Each path below is one point turned by a fixed rotation once a step. After each direction that follows a path, write how fast that rotation turns it, in degrees a step (0 if it stays still).
Each turn is a multiple of 5 degrees from 10 to 175, or 0.
Each row of a path follows its step; steps can be skipped.
Path 1:
step 9: [-11   2  21 -12 -24 -72  12   1   3  -4 -16   1  -9 -23 -12 -21  26 -40
  -6 -18 -20 -30 -13   5 -21   6  23   8 -14 -21  27  13 -37 -24  42  -5
   2   8 -12   0 -10  36   9  18  -9 -14   4]
step 11: [-16 -11  -5 -24   4   1 -16   2 -33  -6   8   9  19 -19   7  18   0 -23
   1 -16   2 -35 -26 -21  18 -35 -36   1 -18  -7 -10  -4   4 -14 -38 -21
 -38  20   1 -55 -10 -27 -17 -49  28  -1  11]
step 14: [ 14   8  -1   6  -6 -33  -5  -4 -24 -22  -7 -25  37 -14   3  -1  25 -23
  12  17  -2  24 -49  23  -3   4 -27  -4 -16   0  45 -46 -44 -22 -22   6
  35  15  -3  -4   1 -20 -13 -10   8   6 -30]
step 21: [ 45   5 -25  -9 -40 -17  -4  34 -10 -18  -8   6  -2  -9 -42  -4   5 -11
   8  16  11 -25  -2 -10   6  22   7 -37  44  13  31   3  11  -7   2  25
  -2 -23 -35 -22   1  14  22  -5  23 -40  20]
step 22: [ -9   9   5  -5  -4 -55  13  23   6  -3  10  15 -36 -14  16  44 -25 -28
  11   0  16 -14  20  19 -27 -23   4  23  25 -42  -2  -8   0   8   2 -14
  24  33  -2  21 -12 -39 -15  28 -26 -13  -6]
step 25: [-44 -12   5  24 -50 -22 -21   7  11   6  -1  17  32  12  35 -13 -28 -34
  17   5   3 -16  50  11  -3  11   8  15   2 -15  -5  16  -6 -46  25  24
  16  13 -31  -2   5  22   1  -9  -1  10 -15]
step 26: [  2 -13 -29  26 -14   6  10  10  14 -28   4   2 -23  -2   0  15  29  37
   7   2  -6 -10 -21  15 -22  23  31  -4 -13 -16  76   5 -11   8 -14   1
 -18   3 -26  34  43   4 -24  -9  -3 -22 -10]
step 28: [-62  -7 -31 -24 -16  22 -12  29  17   8  17   1  28 -13 -18  -2   3 -11
 -42  42  30  -3  12 -22  15  35  -5 -15   3 -14 -18 -22 -17  -6   5 -40
 -14   3  -5   4 -11  10 -11  23  22  10   9]
step 39: [ 29   4  26  23 -13 -47  28   9   5 -27  21  -3  -2 -25   1  -8  35   3
 -17  -2 -26  11  -2 -39 -35  37  21 -14  -8 -10  21 -32 -17  10  10  10
  17  24  -3 -21  17 -17  -9  28  23  25  -8]
Directions:
[  8 -10  -6  -1   3   5  -1   8   8   1  -9  -3  -2   1  -4  -4  -2   7
  12  -6   2   0  -8   0   4 -13  15  -7  -4  10   5   6   2   1  12  -3
  -3 -13   2   3   2  -1   3   9   3  -6   0] : 130
[ -4  -1   1  -5  -5  -2  -1   3 -10  11  -5   1   1  -4  -4  -7   7  -6
  16   2  -1   0   7  18  -5 -16  -7   7  -1   0  -2  -3  -2  -8  -7  -5
   5   1   6  -1  -1  -5  -7   4   6   0  10] : 135
[  4   3 -12   0   3   7  -5   6  12   1  -6   3  13  -6   2   0  -2   4
  -6 -10   4  -2   5   5  16   4  -3   5   2  -2  -9   3   5  -8  -2   2
  -6   1   0  -4  -3   3   1  -5   5  14  15] : 85
[  3   0  -4  -5   6 -13   7   7   6  -1   1   8  -8  -8  11 -14  -2   4
   1 -13   5   0  -8   4   3   7  -2   6   5  -6   8  -1  -9   5  -5  10
  12  -3   2   6   4  -2  -6   3   2  -2   0] : 85
[  3  -4   3  -1  -8  -3  -5   0  13  -2   3  -2   9   1   1 -11  -5  -7
   2   4   1   1  -7  -9 -18   4  -3  -1  -4   0   0   2 -11  -8   3   5
  -6   0  15 -14   0   4  -3  -5   4  -4   6] : 155
[ -4  -4  -8  -1   0   3  11   5 -10 -13 -14 -10   4  -4   4   4 -10  -2
   4   0  14   0  -2   6 -16   3  -4   4   3  -6  -4  -6  10   1   1   2
  -3  -2  -2   3   4  10   7  -1   4  -2  -2] : 10
[  2   3   0  17  -5   6  -1   8  -1 -12  -4  -5  -8   0 -10 -17   1  -6
 -13   5  10   6   6  -2   6  -4  -7   3  -7   6   5   1   2  -2   1   1
   9   0  -4  -8   1  -1  -5   6   0   2  -4] : 160
[ -8   1  -1  -1 -12  -1  -8   2  -3  -9   7  -5  -2  -7   4   4  -4   8
   1   2   4   1   1  -3   1   2   0   5  -5   6  -2  12   5  -9   3   4
  -1   6  13  21   0  -2  -8   8 -12   2   5] : 115
